One vector is turned by the same rotation once a step. Each row is the vector after some number of steps, and that number follows the row.
The counts run from 0 to 644.
[133 139  91 131 129 119 174 110 107 107 157 116 119 125 131 116 150 141
  98  89 154 166 122 173 139 170 132 138 144 134 142 156 116 196 144  95
  98 137 132 131  85  88 124 160 137 168 155 173 135 114 127 168 146 123
  90  85 140 162 133 113  77 125  80 114 108 141 145 175]
540
[122  77 139 136 103 131 120 171 166  92 135 157 144 132 145 115  89  92
 136 122 157 137 200 125 143 143 191 101 130  91 120 141 135 131 112 143
 107 119 123  91 111 101 125  97 106  99  94 126 138 165 134 173 118 150
 131 162 163 149 158 140 211 150 108 151 142 100 119 106]
269
[140  95 121  98 127 144  88 154 153 106 112 140 164  98 126  98 125 105
 151  92 130 128 172  97 124 124 116 173 132  85 133 138 126 140  89 152
  95  89 138 135 135 164 159  99 113 116 123  56 156 105 134 158 125 105
 174 170 102 134  93  78 164 101 128 119 165 118  98 119]
429
[134  93 120 104 120 148 131 110 109 137 124 116 132  87 170 146 149 157
 116 130  98 185 127 147 163 156 118 212 100 153 132 119 150 183 149 103
 148 160 173 167 118 101 157 130 140 133  97 118 125 101 126 136 101  87
 124 105 116 141 139 113 121 111 131 193 121 102 132 160]
75
[161 181 152 155 160 142 141 104 131 148 132 119 136 143 111 117 139 112
 110  37 127 122 189 174  92 149 141 137 151 125 143 103 129 148 114  85
 120  96 161 124 103 159 125 158 128 192 122 113  91 134 159 153 119 112
 129 121 113 145  98 127 105 113 103 104 149 137 149 130]
617
[118 152 112 168 160 110 135 139 112 121 131 126 130 101  94 132 103 141
  71 102 112  52 132 162 149 144 123 119 151 100 143 121 152 115 147  90
 117 116 168 100 119 135 136 157 114 129 121 191 115 135 128 152 130 111
 108  83 156 156  97 145 121 100 152  40 140 147 127 167]
319
[173 147  97  80 143 127 108 119 127 127  64 109 142  91 144 101 179 140
 137 172 117 120 118 129 122 108  62 163  63 129  85 145 169 142 150 136
 133 129 155 159 162 166 158  88 138 106 130  95 125 116 117 112 149 112
 182 117 109  88 125 118 105 105 129 123 158 145 127 150]
588
[151 171 114 101 168 110 161 152 106 126 156 105 136 167  79 115 153 145
 115  97 166 127 152 114 131 104 146 133 116 142 117 183 125 116 114 152
 103 100 140 109 126 164  79 151 147 182 141 140 146 101 114 139 175 119
 110 147 121 144 106  97  97 130 117  57 143 136 117 166]
164
[128 165 141 134 123 144 188 170  86 126 135 110 104  81 104 174 123 140
 125 127 145 120  70 102 143 113 128 130 185 120 157  95 151  69 129 125
 154 178 152 125 132 118  99 139 136 145 148 148  99 136  83  98 120 150
  95 133 131 129  81 104 126 119 164 103  97 146 134 108]
17
[114 131 126 103  90 107 111 144  97 118  82 141 105  89 126 122 125 106
 144 134 136 148  62  84 104 118 100 125 192  83 121  91 130 140 123 139
 116 154  85 173 131 120 117 152 131 155 204 111 132 105 108 114 123 173
 154 149 111 133  89  96 115 147 138 142 105 150  98 120]
201
[157 169 119 113 118  85 121 122 105 137  71 102 126 145 132  68 115 107
 151 109 134 142 161 150  81 151 137 152 129  77 130 135 168 195 139 123
 115 139 123 158 110 157  66 128 167 146 151 141 100 144 162 160 123 170
 169 109 138 101 172 128 124 145 113 128 147 141 112 149]
122
[124 102 134 107  72 138 108 114 125 124 130 123  85 112 141 127 146 132
 159 111 149 169 146 100  74 152 161 120 161  71 138 112 115 142 129 148
 157 126  89 169 144 102  81 116 122 182 149 151 120 126 118 143  90 174
 138 128 130 132 144  96 174 163 126 192 130 119 107 113]
421
[104 105 116 141 136 130 150 126 140 101 145 149 119 111 116 171 131 117
  74 136 123 111 109 146 197 121 152 124 143 161 123 125 120 139 112 106
 120 116 146  80  89  79 189 135 110 125 112 140 127 145 115 124 171  97
  87 107 148 162  78 128 105 132  91  74 120 148 153 149]
536
[139  84 130 101 135 139  74 138 165 140 108 154 163 105 112  99 124  95
 142 119 121 100 163  98  99 100 119 153 120  96 109 131 115  99  98 147
 102  91 148 143 156 164 167  88 122  88 124  70 173 108 131 118 120  96
 186 150 115 127 106 100 155 115 141 125 160 117  89 126]
428
[122  70 109 125 161 108  83 147 138 141 164 141 149 130  98 119 103 144
 111 129 126 121 120 111 142 122 119 149  93 110 111 177 118 119 140 170
  93 156 127 134 150 139 119 139 133  89 116 119 204  83 127 162 107  96
 140 145 148 152 169 128 143 103 170 120 122 102  89 182]
506
[126 109 147 163 106 129 135 154 157  91 114 146 150 127 135 129  75  97
 137 120 107 124  86 117 163 103 141  98 176  96 151  83 138 116 131 142
  97 151  90 104 106  84 126  87 118  88 149 120 133 169 107 123 107 198
 147 138 168 134 163 150 148 149 119 143  93 123 153  91]
49
[121  88 147  98  98 119  76 139 157 105 106 113 109 124  84 116 140 112
 173 107 125 101 149  76  78  94 152 100 132  66 119 129 126  92 106 162
 120  72 120 133 157 135 137  80 142 115 134  96 154 137 101 108 152 160
 166 126 123 117 116  77 157 146 131 102 145 147  98 106]
426
[116 115 140 108 121 120  92  65 111 155 124  99 105 129 112 136 164 167
 139 157  91 179  72 128 147 120 114 121 109 153 127  96 135 178 132 157
 154 166 100 150 143 104 107 159 144 176 136 153  99 127 110  96 114 154
 116 118 142 112 179 136 132 176 137 179  89 113 138 171]
358
[ 76  87 147 163 156 103 127 105 124 122 161 148 117 130  78 133 119 125
 109 100 155  95  93 136 103 105 169  65 143 118 153  74 120 121 140 112
 104 124 128  98 100  92 138 142 142 111 134 183 160 136 115  85 130 152
 106 103 138 142 141 152  77 139 130  92  93 141 137 151]
37
[129 109 138  84  93 129 137 111  93 125 127  87  79 108 145 156 189 151
 142 144 133 199  98 122 130 136 150 154  82 140 131 140 148 157 162 129
 164 154 152 152 134  81 115 117 166 145  94 159 111 130  94  97 142 142
 111  77 138 106 183 111 125 153 137 170 112 134 130 146]
78
[135 152 177 164 158 158 154 125 139 131 165 113 135 120  96 172 178 154
 121  81 143  88 165 151 127 114 140 104 106 140 165  90 148  77 151 117
 149 111 174  98 131 140 116 122 117 142  69 160  96 169 108 118 104 126
 106 141 129 133 144 151 162 100 158 105 127 119 159 105]
456
[127  96 153 112 109 141  94 115 135 161 124 112 103 132 115 106 154 128
 181 118 153 114 148  85  41  94 162 113 114  92 141 102 107 114 139 155
 164 107 110 167 166 131 103 100 152 131 134 158 146 127 129 104  82 158
 176 119 132 117 172 137 156 150 152 178 127 112 106 127]
423
[ 94  94 104 174 150 110 136 150 125 108 131 162 144  88  85 110  85 120
  96  95 157  77  92 142 122 118 132 115 154  65 152  99 145 147 145 103
  80 129 135 109  80 112 145 145 140 107 140 159 162 139 109 122 106 119
 132 107 131 157 113 144  87  93 149  85 102 148 127 172]
39
[107  59  87  95 122 129 132 158 139  79 138 143 123  73 117 141 168 148
 130 130 170 120 112  84 161  92 122 103 119 114 111 160 124 100 131 173
 107 106 134 109 139 114 143  91 121 111 127 125 177 120  64 118 162 111
 115 153 128 158 111  86 152 127 137 100 121 141 107 149]
224
[121 146 157 179 160 128  91  70 138 177 181 127 138 178  93 115  95 116
  96  92  89 110 127 164 107 150 135 140 134 148 136 110 103 153 113 100
  98 129 132 130 115 130 129 179 133 151 144 133 155  90 178 148 102 119
 128 101 144 152 152 158  81 140 109 128 112 109 139 173]
336
[103  64 148 149 131 124  65  86 140 130 172 103 130 145 110 120 123 134
 127  86 102 150 103 148  99 150 130 146 130 116 147 103 101 157 147 112
  96 128 140 149 126  96 149 136 156 137 129 113 175  91 143 129  81 115
 137  90 130 141 179 109  81 119 124 169 107 124 129 152]
56
[171 152 135 135 136 188 157 136 144 133 126  98 143 139 156 143 186 179
 135 125 120 127 173 137 170 113 147 138  97 169 151 130 126 132 129 159
 177 112 132 122 136 121 124  86 105 170  76 131  94 162 120 157 107 126
 121 162 156 131 164 132 189 130 114 152 148  94 149 118]
594
[ 77  55 143 116 119 116 113 103 137 105 141 186 100 101 134 139 120  91
  90  85 163 128 170 157 106 163 166 111 146 113 121  98 115 145 122  62
 126  96 169 108 111  87 173 129 112 127 119 141 154 122 148 126 134  88
 102  92 100 148  83 128 107 126 108 115 144 133 117 137]
257
[118  91 154 109  83 142  93 100 125 133 130 120  77 131 136 128 162 133
 179 136 153 149 134  97  61 130 168 105 127  99 130  97 111 121 141 146
 179 111  92 155 168 104  95 111 145 156 147 146 145 116 128 123  91 159
 151 120 126 108 169 122 153 161 130 195 133 122 110 114]
422
[144 149 127 125  90 164 178 148 123  89 127 115 120  67 180 189 173 139
 130 135 125 138  81 137 172 121  87 120 160 125 145 101 143 103 161 117
 143 137 143 132 124  85 156  83 103 136 127  84 106 146  77 106 138 137
 106 145 123 110 110 102 140  98 109 154 118 145 170  80]
233
[115 114 139 128 140 121 135 110 132 116 173 135  97  96  94 160 165 127
  90 105 161  61 139 174  93 133 111  93 131 111 118 109 162  65 144  89
 122 104 187  98 153 126 154 132 115 129 109 151 130 128 118 103 144  97
  93 103  96 130 104 127 113  89 164  75 146 147 129 136]
459
[125 104 134  93 132 127 142 171  94 140 147 110 106  99  98 152 124 141
 105 126 140 123 171 106 166 139 179 173 114 122 125 178 151 104 121 130
 146 132 172 112 149 132 100 146 132 130  85 182 120 112 108 166 149  97
  99 117 157 155 105 113 186 130 160  79 144 119  81 149]
301
[ 89  74 125 132 115 106  80 171 120 104 128 124 115  85  73 145  89 145
 115 145 109 111  91  97 156 120 120 128 145  80 134 134 160 106 120 163
 106 141 128 112 161 114 112 140 129 100 124 157 148 126  83 135 117 150
 124 126 171 157 134 112 178 139 181  84  99 134  78 152]
503
[135  78 124 122 106 122 101 143 108 150  86 120 115  79 150 111  94 110
 141 163 113 142  62 101 114 128 105 170 133  95 118 101 155 135 150 128
 132 177 124 182 136 111 141  99 157  74 163 119 162  99 124 108 101 137
 173  96 135 113 150 134 115 120 155 173 111 140 109 135]
61
[119 117 144 143 171 119  62 111 159 149 104 124 181 153  69  87  88 112
 128 125  75 106 103 119 155  69 123 133 105 140 114 112 135 140  97 151
  81 120 138 122 126 166 160 124 124 100 139  92 146 133 141 102 124 127
 179 139 148 129 151 148 113 158 126  79 111 121 137 169]
350
[162 165 119  98 135 147 108 131 145 113 149 101 147 123 129 136 144 141
  91 120  88 151 145 130 188 144  83 165 133 148 106 182 123 121 101 150
 106 111 152 114 162 164 131 145  87 176 137  52 119  91 138 173 143  98
 112 175 121 147  91  88 154 119 106 101 162 115 111 141]
150
[142 186 155 125 127 103 126  60 104 140 113 138 104 123 120 127 156  88
 115  98 133 115 144 169  77 156 120 103 157 115 123  73 148 133 121  73
 131 106 151 122 136 143 137 162 127 189 162 121  80 131 154 103 155 137
 119 104 100 107  87 126  73 128 103 116 135 143 158 118]
619
